One vector is turned by the same rotation once a step. Each row is the vector after some number of steps, and that number follows the row.
The counts run from 0 to 281.
[  6  -6   7   3  10  17  -9   1  -6   4  18  -5  -2  -9  17  11 -16  -4
  -4   3  -8 -10   7  -1   7   1  -9  12  -9   1  28  -8 -13  -1   7   6
   3] => 218
[ -9 -17   9   4  10 -11 -12  -2  -3 -22   0   8   4 -10   4   4 -12  11
   7   2 -15   2   8 -25  -1   8 -15  -4 -17   5  -1 -12  -8  -6  11  -5
  -1] => 76
[  3  -6  -7   3  20 -12  -9   1 -20   3   0  -6 -13   0   5   7  -2  -8
   4   0 -19   0   7  -6  14  19  -6  -5 -13  -4   7   5  -2   8  16   4
  -3] => 161
[ -5 -13   7  10  -5 -16 -14 -16   2  -3  20   0  -9   7   6   8 -22  -4
  -8   6 -14   0  -3  11  10   3   1 -17  -4   9  -1  -4   8 -12  -3   6
 -28] => 119
[ -7  -3   0  12  15  -7 -10  -2  -4   1   7   9  -9  -9 -12  -5 -16 -15
   0  -3  -4  -5 -13 -19  24   3  -2 -21  10  11   8  -5  -1 -13  10   1
   8] => 56
[  6   1  -4  10   7 -12  -5   5 -21  -8   5 -13  -9 -10  -4  10 -12 -16
   7 -13  -8 -12  12 -14  15  -5 -17  -8  15  -6  10  -6  -8  -8  20   3
  -3] => 157
[-12 -13   8   1  -5   2 -12   1   7  -9  24   5  -2  -7   0   6   8 -14
   5  13 -17  -8  -8   1   5   1  -2   7  -5  -1   4  -4  -4 -24  19   2
  -9] => 128
[  4 -12 -15   0  10   5 -14  11  -4 -11  19  -7  -9 -14  12   5 -10   4
   7  15 -14   3   7 -14  -3   3 -12   0  -3 -11   7 -12 -18  -5   4  15
 -14] => 214
[ -2 -12   0   2   8  -8 -18   3   4  -4   6   3   9  -4  14  -2 -12  -5
 -14  -5 -12  -3  -5   9  16  11   8   3 -16  16  11 -10 -13  -4  24   1
  12] => 139
[ 15   2   5 -11  13   1  -1   5  -5   1   2   2  -2 -12   1  27 -10   5
   5 -13 -12 -16   7  -6   5  15  -6  -1  -3   0  13 -19   1  -6  17  -9
  -7] => 23
[  1  -9  -2  -5  13   6 -19   4  10 -10  19   2  -8  -7 -13  10   7 -14
   9  11 -13  -3  -4 -20   6  15   5  -7   6  -9  11   8 -12 -13   8   5
 -12] => 183
[  9  -4 -24  -3  20   0  -9   5   5  14  14  -6  -4  -4   4   5 -14  -4
   2  -4  -9   9   8  -7  -3  -1 -12  -3  -1   5   7  -4  -8   6  12  23
 -19] => 90
[ -1 -14   1  10  10   3  -5  -5  -8  -3   9   2  -8 -13  13  -5 -14   2
   8   4  -7   7  -4 -13  10   8 -17  -7   8   4  14  -9 -10 -32  19   4
  11] => 80
[  8 -16  -6  16   0   1 -13   1 -10 -17  16 -10 -10  -6  12   2 -11   3
   8  17 -12   9  10 -12  10  -8 -10 -10  -7  -7  10 -12 -21 -16  -2   5
  -7] => 213
[  2  -8  11   8   7  -9 -10  -6   5 -10   8   9   4  -1  -4   2 -20   8
   1   7 -11  -8   3 -24   6   2  -3 -17 -18  22  -7 -13  -9  -9   7  -4
  -7] => 201
[  0 -13  -6  -5 -11 -10 -20  -1   8   3  16 -10  -5  -3   2  13 -16  -8
  -8  -1 -28  -7  -6   7  -3   7  -9   3   5 -11   7   2  -8  -2   2   3
 -22] => 245
[ -2  -8   2   1  -1   0 -11 -14  15   9  10  -3 -11   2  -6   6   4 -29
   0  10 -15  -5  -5  -6  -1  -1 -10   2  -6  19   4   0  -6  -7  16  -3
 -21] => 175
[ 18   0   0   0   3 -13  -8   5 -12  -6  -1  -5  -8 -10   3  16  -4 -10
   7 -12 -10 -21  10 -11   9  -8  -9  -5  -1  -1  18 -13 -10   1  18   2
 -17] => 156
[ 11  -6  -2   2   8 -14   1  -2   3   4  10  -4   5   0   5   7  -8 -13
   5 -15  -4 -23   6  -6   8  -4  -1  -4  12   6  21  -4 -14  -5  10   9
 -32] => 234
[ -3 -13   3  -2  -4 -16 -18  11   3 -16   1   7   8 -19   8   6  -3   0
  -1  -9  -6 -13  -2  -5   8   0  -4   6  -1  -2  26 -14  -7  -9  14   7
 -13] => 132
[ -7  -4  -3  -7  13 -17 -14   5  -3  -7   6  -6  -1  14  16  12 -25 -13
  -3  -6 -13  -5   2  -2  11  10   4  -2   9   0  11  16 -12  -8  13   8
  -4] => 240
[  4 -16  -9   2  13  -6   7  -7   1  18   8  -5 -11   5   8   9 -17  -3
   5  -1 -10   3   8   0  16  -2  -8 -17   4  16  12  -2   1 -23  15  -5
  -6] => 228
[ 15  -4   0  -3   6  -6  -2  11  -7  -8   1  -2   2  -5   8  30 -16   7
  -1   2 -18  -2   7 -11   9  16  -5  -6 -11   9   3  -8  -7 -14  11 -16
   2] => 22
[  2  -4   2  16  14   1  -6  -4  -5   5  16   2   8 -13   7  -4 -12 -12
  -2  -9   4 -16   1 -11   7  -1 -16   7   0  10  18 -22 -13   5   6  14
 -10] => 86
[ 13  -5  -4   5   7  -4  -6   4  -2   4   2   0  -5 -17  -8  16  -7   4
   2 -24  -7 -10   7 -11   8  -1 -12 -10   3   3  16 -24   1  -5  21   1
 -12] => 281
[  0 -22   2  15  10 -19 -14  -6   0  -2   6  10  10  -6 -19  10  -2  -1
   2   3 -20   1  -1 -25  15  17  -1  -8  -9   6   1   5   0   0   5  -7
  -7] => 52
[  3  -8  -5   2  18  -3 -21   2   5   2  14   3  -7  -6  -9   0  -3  -3
   3   0 -14   0  -8  -9   4  24   8 -13   4  -1   7   1  -1   6  13  24
 -18] => 59
[  8  -2  10   3  23   4 -11  -6  -5  12  10   3 -11  -7 -13  25 -13 -17
  -3  -7   5  -2   2  -5  10  14  -5  -4  -3   7  14   0   7  -2   1   5
 -18] => 172
[  8  -7  -4   7  -2 -12  -7  12   3 -10  22   4  -1  -9   4   4  -5  -9
  -1  15  -4   6 -15  -8   9   3  -3 -14   6   6   2  -3  -4 -31  10   5
 -10] => 260
[  3 -11  10  13  11 -14 -14  -9   2 -10   4   3   8   7 -11  18  -4 -12
   2   1  -4   4   9 -26   9  11  -7 -13  -8  13   0  12  -6 -10  -1   2
 -21] => 177
[  2  -3   3   0  -7 -10 -16   3  12  -1  28  -2   4   2 -10  10 -10 -15
  -3   4 -14  -2  -2  -8 -11  -7 -14  -4  -3   7   6   4   3  -4  13  17
 -25] => 121
[  9  -9   1   8   4  -3   0  -6  -3   7   4  -3  -9  -7  11   6  -1 -14
  -1   6 -23 -11  -4   1  15  11  -9  -3  -1  16   0  -9 -10 -26  20 -11
  -7] => 26
[  3  -8   3  13  -2 -20  -5   4  -3  -5  18   8   0  -6  -2   6  -7 -10
   1   4  -3   4 -10 -12  19  -4  -5 -19   3  12   6   0   8 -25  13   8
  -6] => 259
[  2  -7 -18  -9   9 -10  -3   1   9  14  24   6  -9  -7  -1   9 -18 -13
   2   6 -20  -8 -15  -2  10  10  -2  -2   0  -4   1  -4   1   7   5   4
 -17] => 113
[  6   2  10  25   7   4 -19  -5  -6  -6  22   4  -4  -4 -11  -1 -11  -5
  -2  -5   0 -11   1 -11  17   0   6 -20  -2   4  11  -6  -3   9   1  15
  -8] => 63
[ -1  -2   2   1  19   3   0  -2  -1  -3  11  -3 -17  -2  -5  12 -15  -9
   7 -17  -5  -8  15  -1  10  -3   8 -13  -5   5  -5 -22   9  -5  23   6
 -12] => 149
[ -4 -10  -7  27  14   0   2 -12  -9   2  20   0   3  -9   7  -5 -18  -9
  -3  -5   4   1   8  -8  21   1 -12  -6  -3   7   3 -20  -8   1  -5   7
  -8] => 87
[-11 -15   1  21   1  -5 -26  -8   0 -10  15  -1  -4  -6  -6  -1 -18  -7
  -3  -5 -11   2  -3 -14  16  11  -7 -12  10 -13   6  -8  -6  -9  -4   0
   3] => 189
[  7 -14   1   1  14   4  -3   2   8  -3   8   4  17  -4   7  16 -27   1
  -2  -2  -5  -5   8 -13  -3   8 -15   5  -5  15  11 -13 -15 -17  -2  -9
  -9] => 225
[ -7  -9 -13   8   7 -13  -2  -1   0  -8  20  -6   3   4   6   3 -14 -19
   5  -1 -12  -4   0 -11  19  -3  -5  -6  21   2  -7  -2 -14 -17   1  -2
 -10] => 236
[ 13  -3  10  -1   5  -2 -10   0   5 -11   6  14  -5  -7   1  10 -16  14
   6   9  -3 -11  -1 -14   0  -5   4 -19 -14  16  10 -17  -7  -7   6  -3
 -20] => 202
